Each path is a new rotation, seen through one point. The rows after it are directions, each followed by how far the rotation turns it, in degrees per step (0 if it stays put).
Each turn is a multiple of 5 degrees from 10 to 175, or 0.
Each row of a path follows its step; steps can be skipped.

step 0: [ 14.4   3.1   8.0   6.0 -18.9 -15.7  13.2  -9.3   4.0  -4.8  11.8   7.8
  18.8 -11.3 -14.7   8.2  -0.5 -17.0 -20.9  22.0  23.5 -40.0  -3.8  14.7
  -1.5  -6.7]
step 1: [-33.4  17.4 -18.7  -5.1 -19.9   2.4 -14.3  -9.9  18.0 -30.6  -7.5 -14.0
 -12.5   3.6   7.9  -3.0   7.7  12.7 -10.3 -22.4 -12.4  10.0  13.6  -7.3
 -13.2  -4.4]
step 2: [  1.4   2.3  22.0  11.7 -20.2 -18.3   2.4  -3.0   3.2  25.2   7.6   6.8
  28.0  -9.1 -28.6  22.8  12.1  -3.7   8.7  -6.1  -2.4   3.6  -6.8  26.7
  18.9   4.0]
step 3: [-16.8  15.1 -11.4  12.5   1.1  16.5 -27.3 -20.9  25.1   7.3  12.0 -11.5
 -28.6   8.5  -3.0 -25.0   1.7   0.4  14.9  12.3   4.1   3.8   4.3 -14.7
 -13.3  14.1]
step 4: [  9.1  -8.1   3.0   2.7  -1.5 -15.5  30.1   8.6  13.3  16.7  -7.6  -8.7
  24.6  27.7 -11.0  29.3 -18.9  -8.7   2.2  -5.6  -0.8  -9.7  18.4  -2.8
  12.1  20.8]
step 5: [ -1.1   7.6 -16.0   0.5 -13.4  17.5   4.9 -21.7  24.5 -14.2  -5.5  -7.6
  -6.0  11.6   5.3 -18.2   8.9  -9.9   5.6  28.1  13.6  -7.2 -22.5  -0.9
  -8.1 -36.0]
step 6: [-15.6 -26.9   5.1 -11.7 -10.6 -11.3   3.6   8.9  11.8  -5.2  -8.8 -10.7
  13.2   2.9 -22.0   8.9   2.4   5.3 -29.9 -31.5  -6.8 -25.6   4.3   9.3
 -11.3  20.4]
step 7: [-13.3   8.8  -8.6   2.2 -16.7 -11.1  -3.1 -32.0  -8.2   4.6 -14.1 -20.1
 -10.8  -6.7  -9.7   1.5  24.9  10.0  12.0  22.9   8.8  29.9  -3.3  14.7
  13.2 -19.2]
step 8: [-16.7  -8.6  17.9   1.4   7.5  12.8   4.8  14.0  19.8  23.8   2.5  -5.4
  -1.5   3.0 -17.1 -21.7  -3.3  -2.7  16.5 -34.3  -9.5  -7.4 -15.5   0.4
   3.8  32.2]
step 9: [  8.9 -12.0   2.8  -3.5  15.0 -17.8  -6.3 -22.8  -4.2  17.0  -2.9 -19.7
  -9.3  31.3   4.3   4.2  -1.5  -6.1   1.1  47.2   6.5   4.8  14.0   1.8
   7.2  -2.8]
step 10: [ -6.4  -7.4 -22.0 -11.9  -1.9  25.7  49.1  -1.0  12.6  -3.6 -11.0   6.1
  -0.6   7.8   6.8 -21.2 -10.0  -3.2   4.5 -23.2   1.4 -16.5  -9.5  -4.2
   3.2   7.1]
[ -3.7  12.4  -1.5  -1.5  -2.2   0.6  12.5   3.7  -2.4  -2.6 -12.1  -2.6
   7.8   1.2   2.8   2.9  -2.5  -0.9  11.2  -7.5   1.9  11.8   1.5  -0.4
   6.3  -7.1]	125
[ -1.0  -6.7   8.1  15.2  -3.9  -5.6   8.2   0.8  -6.9   6.3  -3.9   1.2
   0.4   1.3  -0.3   1.4   6.6  -7.9  -2.3   4.7 -10.3   2.3   8.4  -2.7
  -8.4  -7.6]	155
[ -9.7  -4.7   2.0   0.4  -1.4   0.8   8.6   7.1  -0.9  -5.8   8.0   0.9
  -2.0   9.1   6.0   2.5 -10.2   8.7   5.2   6.8   4.4 -12.3   2.3   3.7
  -1.6  -9.9]	70
[-2.3 -0.4  1.5  7.8 -1.5  4.6 -4.6 10.3 -6.3  5.7  9.0 -6.5 -7.8 -0.3
 -8.5  1.7  2.0  4.4 11.9  0.1  5.3 11.2  2.8  8.1 -1.9  8.4]	70
[  7.2  -3.2  -1.4   2.4  -6.0   0.7  13.3  -6.3   4.5  -2.8   3.5  14.1
  -5.7 -11.0  -5.5  -4.5   5.9   1.5   9.9   6.4   4.5  -0.3  -5.3   0.2
   5.0  -0.6]	145
